The rows of M fall into a few groups, and each row is roughly a mix of its group's hidden directions.
M (73 x 15):
0:  .08  .08  .13 -.17 -.27  .21  .06  .12 -.04  .24  .35  .04 -.17 -.23  .31
1:  .00 -.10 -.02 -.27  .27 -.09 -.08  .04  .06 -.38 -.38  .19  .00  .09 -.23
2: -.22 -.20  .12  .10 -.13  .09  .21 -.03 -.16 -.17  .04  .01 -.30 -.45  .16
3:  .06  .13  .02  .27 -.25  .14  .03  .00  .01  .43  .34 -.19  .06 -.03  .20
4: -.13  .07 -.10  .29 -.15 -.18  .21 -.30 -.24  .10  .28 -.28  .11 -.07  .08
5: -.26 -.23 -.07  .03  .17 -.34  .17 -.11 -.09 -.37 -.22 -.05 -.11 -.04 -.17
6:  .20  .00 -.20  .09  .12 -.19 -.17 -.22 -.03  .13 -.07  .08  .24  .47 -.18
7: -.01  .19  .00  .10 -.27  .12  .08 -.02  .04  .32  .37 -.31  .15 -.13  .20
8:  .09  .06  .02  .27 -.23  .33  .06  .10  .07  .45  .18 -.21  .08 -.03  .07
9: -.01 -.15  .00 -.10  .29 -.11 -.07  .03 -.03 -.32 -.39  .28 -.11  .15 -.25
10: -.25 -.18 -.03 -.04  .21 -.35  .18 -.02 -.05 -.39 -.21 -.04 -.17 -.04 -.16
11: -.02 -.44 -.14  .00 -.05 -.16 -.10 -.39 -.06 -.20 -.07  .20 -.12 -.15  .16
12: -.16  .34  .05  .31 -.03 -.06  .29  .02 -.21  .09  .22 -.34  .05 -.05 -.06
13: -.18  .26  .06  .34 -.06 -.05  .32  .00 -.25  .09  .22 -.31  .01 -.10 -.05
14:  .15 -.02  .08 -.23  .21  .10 -.19  .32  .22 -.03 -.30  .25 -.09  .23 -.16
15: -.12  .41  .01  .24 -.05 -.04  .19 -.09 -.16  .06  .26 -.37  .15 -.09  .01
16: -.05 -.39 -.09  .18  .16 -.37 -.12 -.21  .00 -.21 -.17  .20 -.11  .10  .05
17: -.21  .03 -.01  .24 -.16 -.08  .22 -.25 -.23 -.07  .24 -.24 -.05 -.34  .16
18: -.10 -.04 -.03 -.21  .30 -.36 -.06  .00  .05 -.41 -.25  .11 -.05  .12 -.15
19: -.05 -.19 -.12  .11  .27 -.28 -.06 -.18 -.04 -.31 -.34  .10  .01  .18 -.21
20:  .02 -.27  .00 -.05  .25 -.20 -.11 -.04 -.03 -.30 -.29  .35 -.23  .10 -.06
21: -.11 -.02 -.18  .31  .18 -.26 -.02 -.27  .01 -.18 -.20 -.23  .25  .15 -.20
22: -.05  .05 -.02  .34 -.24  .00  .12 -.09 -.07  .34  .35 -.24  .02 -.09  .20
23: -.19  .28  .03  .30 -.05 -.10  .30 -.05 -.22  .03  .25 -.34  .01 -.13  .00
24:  .04 -.23  .16 -.19 -.15  .13 -.10  .25  .07  .14  .11  .36 -.28 -.12  .26
25:  .19 -.24 -.07 -.24  .14  .01 -.33 -.05  .19 -.13 -.29  .34 -.03  .15 -.03
26: -.10  .07 -.12  .28 -.16 -.14  .15 -.38 -.24  .06  .27 -.25  .15 -.11  .11
27:  .03  .02  .21 -.12 -.19  .26 -.09  .35  .14  .21  .19  .16 -.16 -.18  .27
28: -.19 -.02 -.06  .28 -.09 -.39  .13 -.24 -.16  .04  .31 -.18 -.03 -.08  .20
29:  .29  .12  .08 -.25 -.02  .45 -.21  .19  .14  .13 -.13  .19  .10  .07 -.05
30: -.12 -.33 -.02 -.32 -.14 -.17 -.03 -.01  .24 -.09  .12 -.01 -.19 -.27  .30
31: -.10  .01 -.16  .30  .22 -.24 -.03 -.22  .03 -.19 -.23 -.22  .24  .18 -.23
32:  .15 -.23 -.10 -.38  .08 -.14 -.29  .04  .33 -.02 -.14  .20  .01  .19  .05
33:  .03 -.15  .15 -.03 -.20  .08 -.11  .22  .15  .27  .25  .18 -.22 -.13  .38
34:  .10 -.02  .13 -.28  .18  .16 -.16  .38  .25 -.08 -.26  .23 -.14  .09 -.10
35: -.06  .15 -.18  .09  .15 -.10  .12 -.25 -.12 -.21 -.20 -.25  .28  .12 -.35
36:  .17 -.24 -.13 -.23  .16 -.13 -.33 -.14  .20 -.15 -.24  .27 -.01  .18 -.02
37:  .14  .20  .11  .09 -.21  .29  .02  .19  .06  .41  .29 -.11 -.03 -.05  .18
38:  .07 -.32 -.23 -.07 -.11 -.22 -.19 -.48  .02 -.05  .05  .10  .12  .00  .19
39: -.01  .30 -.14  .08  .19 -.04  .11 -.18 -.09 -.18 -.16 -.31  .25  .13 -.34
40: -.04  .18 -.08  .13 -.24  .05  .15 -.15 -.04  .24  .32 -.39  .23 -.11  .10
41: -.11 -.04 -.17  .29  .18 -.24 -.02 -.23  .03 -.17 -.23 -.21  .26  .18 -.24
42:  .09 -.04  .15 -.23  .15  .18 -.09  .44  .21  .01 -.25  .22 -.15  .14 -.14
43:  .02 -.14  .04 -.15  .26 -.07 -.07  .00 -.08 -.37 -.34  .34 -.19  .04 -.15
44: -.15  .06 -.03  .25 -.11 -.36  .11 -.19 -.14  .09  .39 -.17 -.05 -.07  .25
45:  .00  .17 -.04  .11 -.27  .07  .11 -.08  .00  .32  .38 -.33  .14 -.12  .19
46: -.25 -.06 -.05  .33 -.07 -.35  .24 -.14 -.12  .05  .24 -.27 -.10 -.10  .12
47: -.29 -.02  .03  .16  .04 -.41  .28  .01 -.09 -.10  .20 -.23 -.25 -.13  .10
48: -.01  .23 -.05  .08 -.25  .10  .14 -.09 -.03  .26  .33 -.38  .21 -.12  .12
49: -.08 -.06 -.16  .09  .21 -.18  .05 -.28 -.13 -.33 -.31 -.06  .17  .12 -.31
50: -.15  .22  .04  .28 -.16 -.01  .31 -.02 -.22  .17  .29 -.32  .08 -.10  .02
51: -.13  .27 -.05  .34 -.07 -.09  .21 -.23 -.27  .02  .22 -.30  .11 -.09  .00
52:  .04 -.14  .06 -.08  .29 -.10 -.13  .08  .01 -.31 -.34  .35 -.21  .11 -.12
53:  .10  .05  .18 -.32 -.19  .27  .05  .20 -.08  .11  .20  .22 -.25 -.21  .21
54:  .08 -.50 -.06 -.26 -.06 -.03 -.18 -.08  .16 -.05 -.14  .31 -.13 -.03  .13
55:  .10  .01  .15 -.19 -.23  .20  .00  .25  .06  .30  .29  .13 -.20 -.12  .28
56:  .17  .10  .08  .07 -.17  .49  .01  .24  .13  .38  .05 -.09  .03 -.03  .01
57: -.08  .32 -.07  .32 -.03 -.09  .11 -.33 -.25 -.04  .19 -.28  .18 -.08  .01
58: -.10  .42  .21  .00 -.03  .26  .17  .35  .01  .05  .12 -.23  .02 -.18 -.02
59: -.15 -.06 -.12  .06  .23 -.54 -.07 -.20  .02 -.28 -.08 -.04  .07  .17 -.06
60: -.07 -.13 -.15  .21  .26 -.28 -.06 -.17  .04 -.22 -.31 -.04  .12  .24 -.25
61: -.13  .08 -.02  .25 -.14 -.30  .11 -.16 -.13  .15  .41 -.17 -.05 -.09  .27
62:  .23  .05  .01 -.23  .11  .12 -.21  .27  .22  .16 -.17  .16  .14  .36 -.16
63:  .31  .13  .04 -.18 -.04  .42 -.26  .13  .16  .19 -.09  .17  .18  .13 -.04
64:  .07 -.16 -.05 -.11 -.25  .27 -.18 -.33 -.02 -.09  .05  .12  .14 -.35  .25
65:  .06 -.07  .18 -.16 -.20  .19 -.07  .28  .09  .23  .22  .21 -.23 -.16  .31
66:  .16 -.35 -.05 -.18  .13 -.05 -.21  .06  .14  .00 -.27  .35 -.09  .27 -.10
67:  .26  .07  .06 -.26  .03  .43 -.20  .18  .14  .05 -.22  .21  .09  .08 -.12
68:  .03 -.03  .16 -.03 -.21  .16 -.10  .31  .19  .32  .26  .10 -.15 -.12  .32
69: -.11 -.09 -.17  .23  .21 -.25 -.01 -.26 -.03 -.26 -.28 -.12  .20  .16 -.25
70:  .15 -.05  .07 -.25  .07  .44 -.06  .24  .12 -.05 -.34  .15 -.01  .01 -.23
71: -.06 -.13 -.06 -.19  .27 -.18 -.07  .00  .07 -.38 -.37  .13  .01  .12 -.25
72: -.22 -.01 -.06  .21 -.03 -.47  .12 -.23 -.16 -.06  .28 -.14 -.06 -.06  .19

One row of each group comes first, with its name. Which group is each row after those in?
 .07 -.02  .15 -.23 -.26  .23  .02  .22  .00  .26  .28  .15 -.19 -.19  .26 -> G
 .19  .05  .12 -.16 -.05  .53  .00  .33  .14  .16 -.16  .05 -.05 -.03 -.11 -> X
 .20  .02  .01 -.18  .21  .02 -.19  .25  .19  .08 -.24  .20  .05  .39 -.22 -> P

-.06 -.20  .15  .14 -.15  .40  .11  .01 -.23 -.09 -.10  .22 -.16 -.36  .04 -> P
-.06  .44  .17  .03 -.09  .26  .16  .29  .00  .14  .17 -.26  .12 -.12 -.03 -> P
-.03 -.16 -.04 -.26  .22 -.06 -.07 -.04  .00 -.40 -.38  .21  .01  .05 -.24 -> X
 .05 -.06  .21 -.09 -.15  .17 -.13  .33  .16  .22  .18  .22 -.24 -.13  .31 -> G
 .08  .16  .15 -.12 -.24  .22  .04  .15  .01  .27  .36 -.02 -.12 -.21  .30 -> G
 .10 -.08  .12 -.22  .19  .13 -.14  .35  .19 -.08 -.30  .28 -.16  .14 -.14 -> P
